Each row is where one point has got to under a steady rotation. How many ticks took it there?
The counts run from 0 to 208.
[151 151 118 128 116 151 178 115 126 142 154 106 100 155 112  92  77 110
  79 140 116 131 121 104 145 146 126  85  98 180 108 106 153 139 118 164
 149 171 152 130 133 117  72 121 129 108 128 135 118  82  88  93 104 137
 151 131 164 174 128 132 158  70 131 172 119 162 130 132 119 147 102  90
 165 179 138 112 150 129]
46
[128 136 106 112  75 159 148 106 111 140 179 123  84 149 106 124 122 116
  71 138 128 139  79 123 156 146 115  95 139 153 128 113 118 176  98 196
 126 163 145 138 147 124  96 110 134 115 136 110 142 107 103  70 134 151
 158 147 172 157 131 172 157 125 134 149 145 155 127 164 113 160 130  97
 149 113 139 127 152 108]
170
[179  87 123 125 167 141 141  96 126 131 109 153 135 105 135 113 118 129
 126 129 128 108 133 146 129  62 140 125 165 163 110 135 116 148 156 144
 175 123 150 160 141 127 131  85 119 133  80 124 115 127 158 160 116 112
 135 134  57 138 134 123 118 129 106 149 138 161 161 147 104 137 108 133
 188 175 176 154 195 121]
104
[169 132 148 106 134 145 167  87 120 181 144 124 142 131 110  78  77 135
 135 175 110 114 131 154 161 109 113 102  98 164 102  88 138 137 167 123
 158 138 116 132 167  96 107 137  71 114 131 129  89 118 115 125 102 131
 104 156 116 140 129  96  92  74 114 119 144 181 120 136 116 143 119 101
 157 209 149 122 154  92]
56
[140 141 116 127  90 123 146 113 118 165 164 130 136 150 108 121 117  92
  77 157 131 193 148 151 124 139 115 148 125 184 139  93 149 192 118 159
 131 168 126 124 161 121 113  87 107 113 127 144 147  90 124 101 157 155
 149 152 147 152 105 140 166  82 129 110 146 143 135 109  94 176 152  96
 152 168 141 175 114 108]
185
[130 136  93 133  85 123 159 107 117 151 143 137  99 131 113 126 136 116
  76 150 117 157 114 151 146 120 121 156 144 171 140 102 131 216 114 154
 126 163 114 131 181  97 129 116 121 113 146 119 140 118 124  94 152 128
 131 166 163 139 113 170 162 114 131 132 121 149 150 134  83 189 142  99
 169 121 139 157 118  63]
162
[157 161  95 120  93 114 126  87 125 133 175 159  94 127 119 152 124 121
  81 145 128 125 120 152 171  75 111 136 136 175 114 111  91 195  99 174
 143 139 132 131 170 115 121 101 152 133 140 114 136 127 132 104 147 117
 143 162 121 175 116 157 153 118 119 138 112 162 170 169  81 139 111 105
 152 102 162 154 140  70]
139
[156 109 106 129  99  98 139 112 150  90 153 153 114 138 143 148 138  70
  53 118 145 155 149 126 124 112 125 170 136 140 103 153 107 186 106 177
 138 138 160 138 135 119 123  68 160 133  82 147 166  99 130 123 120 134
 137 101 120 164 128 161 188 165 118 137 135 151 159 175  94 131 115 119
 150 135 133 161 163 111]
130
[151  73 117  82 120 132 142 111 105 115 133 120 144 118 111 116 113  54
 101 149 117 156 121 109 168 175 133 119 146 149 114 138 139 184 152 118
 156 133 127 168 122  90 108 165  92 104  97 129 146 116 111 118  96 146
 113 121 148 157 157 113 162 133 130 116 147 152 106 175 117 165 164 116
 183 184  94 137 151  99]
18
[161  99  68 119 136 106 138  78 157 127 100 164  74  95 128 143  92 103
 108 178 121 113 126 139 158 100 124 157 151 169 116 135 119 199 129 113
 176  89 105 164 168  80 155 146 154 117 100 134 119 144 131 151 112 106
 100 131  92 140 143 115 118 137 135 115  95 177 118 164 100 161 109 134
 163 142 120 139 149  91]
126
[125 158 154 127  78 124 158 100  90 146 170 133 154 140 118 104 131 131
  70 138 119 162 134 157 132  99 126 121 116 139 132  97 165 184 140 148
 132 167 127 135 169 122  79  89  80  96 140 104 135  80 115 110 132 138
 142 156 164 152 113 144 142  93 117 132 168 150 164 121 107 165 145  98
 178 172 150 149 136  92]
192
[116 119  90 111  64 117 171 107 155 141 160 135  87 124 119 135 128  77
  75 172 133 153 115 129 170 150 117 145 115 145 134  91 109 191  97 147
 123 146 133 146 176  92 133 133 152 111 136 128 133 131  89  79 123 144
 151 151 154 151 122 163 143 117 151 101 131 173 100 180  96 151 140 127
 128  96  81 111 130  92]
7
[169 113  81 123 133 153 133  78 129 141 145 152  75 113 115 138 110 105
 126 188 104 117 102 129 161  98 118 139 154 192  97 126 103 184 126 153
 167 114 119 140 151  88 153 133 148 132 116 122 114 146 146 132 122 111
 131 157 105 144 118 158 130 127 136 140  87 171 145 171  82 149 109 107
 148  97 141 148 163  88]
133
[160 154 121 135  96 106 180  74 183 190 155 148 108 133 135 109  89 144
  90 148 133 117 144 153 136  85 104 141  94 179 110  83 119 131 127 150
 158 140 151 138 184 123 116  65 140 143 126 142 103 117 120 114 133 125
 136 152  79 151 119 145  93  79 111 132 130 185 128 128  89 123  81 125
 114 167 152 140 145 122]
85
[141 141  85  98  86 119 144  94 129 152 154 125  89 115 110 139  95  87
 101 182 126 142 119 123 191 148 108 141 131 153 125 104 115 190 120 119
 147 130 103 157 181  81 128 165 126 104 143 120 110 136 101  94 126 123
 131 165 152 160 123 146 129 114 151  98 117 170 106 182 110 162 138 118
 137 122  87 122 130  80]
8
[122  83 145  94 101 119 173 120 105 173 129 119 166 142 134  87 135  96
  98 161 116 161 135 140 139 146 128 151 121 151 135 119 157 176 169 114
 141 133 108 152 149 117 101 138  64 103 105 126 135 100 119 103  97 152
 122 132 143 130 144 128 134 120 130  93 179 168  97 134  98 166 165 129
 184 201 114 140 160  96]
190
[145  87 104 132 110 114 171 114 158 131 119 147 127 127 156 120 141  97
  72 108 143 143 126 148 107  98 146 157 148 125 104 151 106 152 126 182
 130 137 172 149 129 150 134  77 142 140  68 139 150  97 115 119 109 123
 128 107  77 145 139 171 145 151 120 154 143 151 170 152  89 120 101 157
 178 133 128 143 187 138]
106
[142 128  96 132 103  98 125  85  79 100 140 159 103 102 121 145 135 146
  71 116 121 152 110 147 158  66 147 120 172 130 140 140 117 245 111 170
 143 132 127 152 178 112 104 108 145 117 127  93 141 101 128 100 129 125
 128 142 149 151 145 144 158 154 124 120 154 147 164 148 105 167 140 116
 177 129 143 155 134  72]
145
[161 129  84 117 117 134 169  69 163 120 145 154  54 126 126 139 100 144
  99 133 134  83  86 117 180  97 128 109 134 151  78 142  94 142 127 181
 153 118 152 150 137 105 126 125 170 121 104 125 127 153 110 106 100 111
 135 138 101 148 144 128 134 148 143 160  92 189 137 196 107 109  78 131
 156 118 131 103 179 119]
117
[150  54 120  85 127 140 119 127  99 116 142 136 150 151 111 121 155  62
 116 131 115 183 109 137 164 132 115 135 181 148 126 153 118 189 147 144
 132 151 128 165 118 117 114 126  97 117  75 127 168 122 140 116 109 141
 130 128 136 159 147 141 183 155 128 120 172 126 120 189  93 158 161 114
 173 148 121 168 185 108]
159
[147 107 101 141  85  86 140 100 152 144 141 159 127 101 147 127 134 126
  78 104 152 147 134 182 119  58 141 160 157 116 137 124  96 184 113 154
 155 133 145 161 184 126 148  67 160 143  99 125 154  98 128 126 148 123
 126 131  83 133 129 157 116 135 127 124 149 164 152 153  88 129 115 157
 141 128 127 166 153 102]
114
[150 126 130 117  87 119 134 112  71 107 167 126 147 144 124 111 136  99
  82 125 103 167 126 134 153 116 156 104 139 142 124 116 148 184 139 163
 121 188 130 146 140 135  76 113  83  97 132  95 131  88  98  90 102 148
 122 130 169 169 130 138 174 116 124 148 163 129 154 141 126 157 150  95
 190 172 146 123 166  86]
28
[122 117 115 115  86 107 114 134 117 135 161 122 125 124 110 127 133  68
  63 124 144 190 162 139 134 145 122 150 135 134 150 115 126 209  98 158
 136 152 153 160 168 100 110  96 135 127 105 120 148  97  98 107 152 127
 148 134 153 180 126 152 158 107 132 114 169 136 105 172 119 173 161 127
 139 150 113 147 126 115]
13
[166 135 123  99 111 162 153  94 101 129 175 139  97 141 105 136 118 103
 120 162 100 109  94 103 196 135 112  92 122 182  87 127 108 166 123 150
 129 160 133 127 123 103  99 155 113  94 139 115 145 141 122  91  95 141
 131 160 170 171 115 132 170 130 138 147 120 163 133 185  99 141 135  76
 164 129 122 129 151  90]
164
[121 151 127 132  67  96 150 109 125 158 152 119 133 143 113 102  99 104
  46 139 140 166 146 139 144 143 124 137  99 128 153  87 146 185  97 157
 146 159 139 136 177 101  92 106 131 109 133 125 118  71  77  87 136 145
 127 126 175 176 134 139 145  91 131 116 158 152 111 129 122 156 145 123
 140 170  97 152 111  93]
37
[152  92 116  86 112 190 186 111 104 170 163 106 121 155 112  96 110  89
 130 163 103 146  95 113 172 181  96  90 126 192  99  94 139 134 143 151
 131 149 138 142 124 113 103 153  66  92 102 131 140 117 110 108  89 142
 131 153 157 146 126 147 136 111 137 142 135 170 109 159 107 139 142  92
 175 147 130 125 175 136]
188
[149 125 113 104 111 190 174 106 105 162 166  93 106 149 103  95 100 105
 125 172  94 130 105 124 163 152 105  85 121 202 107 100 136 132 137 183
 129 171 138 125 136 118 103 131  99  97 130 117 117 107 117 102 134 149
 141 173 163 159 111 155 144  74 131 159 124 150 129 132 111 162 122  79
 149 126 147 136 156 123]
187
[151  86 145 109 137 160 140 118 102 175 127 123 164 122 119  66 116 106
 117 130 110 171 134 163 120 128 139 120 142 161 143 100 149 164 171 126
 145 154 118 159 163 117 106 116  54 121  88 129  99  88 128 145 130 131
 116 139 123 142 124 128 106  78 117 117 180 148 114 117 108 167 154 108
 179 203 155 165 160  99]
50
[160 130 102 136 122  96 181  92 203 141 133 136  84 155 142 132  81 109
  73 156 133 111 155 110 141 113 108 161  97 159  72 130 120 142 119 142
 154 108 150 118 134 103 130  92 168 141  96 183 133 110 104 124 110 128
 127 114 102 165 131 135 130 111 120 136  98 199 120 150 104 120  85 127
 125 162 121 135 151 130]
101
[123 149 124 145  70 114 194 103 162 198 151 112 120 135 127  75  95 124
  74 133 132 154 130 153 122 125 133 130 100 141 141  73 138 146 121 168
 139 167 132 148 184 112 112  92 141 128 128 133 104  88  78 104 143 144
 136 148 130 153 124 162 107  70 126 142 151 172 102 118  98 142 116 135
 129 151 128 142 133 129]
61
[153 121  84 120  99 108 138 117 173 138 151 143  87 142 132 163 129  73
  55 155 138 150 146 126 136 115 114 178 137 172 112 131 103 190 101 152
 142 127 137 128 160 103 146  97 165 143 101 157 151 116 139 119 130 123
 137 129 101 160 124 172 158 126 134 139 108 155 142 163  74 151 120 119
 122 118 125 157 130 106]
131
[180 105 117 100 141 136 145  76 155 119 151 156 125 115 126 139 116 115
 142 131 123  96 125 145 177  59 128 107 138 140  70 149  98 131 152 134
 160 109 156 148 124 130 115 115 126 128  71 124 129 142 142 130  93 115
 118 135  91 139 162 122 130 152 114 150 130 167 155 184 112  96  91 123
 169 160 139 125 203 102]
111
[156 137  98 141  83  91 181  76 185 150 137 146  90 127 147 132 101 110
  76 166 128 125 113 143 114  84 126 179 114 169 106 106 122 172 120 138
 135 127 125 134 172 116 149  84 172 141 114 163 126 121 114 125 127  95
 112 134  98 145 133 159 124 125 146 133 103 181 161 145  74 121  94 149
 132 125 126 132 138  94]
108
[130 136  95  98 114 147 160 117 123 165 138 102  93 141 110 105  94 107
  93 180 130 145 121 117 151 171 100 125 121 191 127  94 126 174 111 139
 157 128 112 140 178  92 116 141 124 119 138 143 127 115 117 101 141 140
 140 166 160 162 117 144 132  89 146 113 125 180 100 143 105 181 159 112
 134 145 126 164 112 119]
179
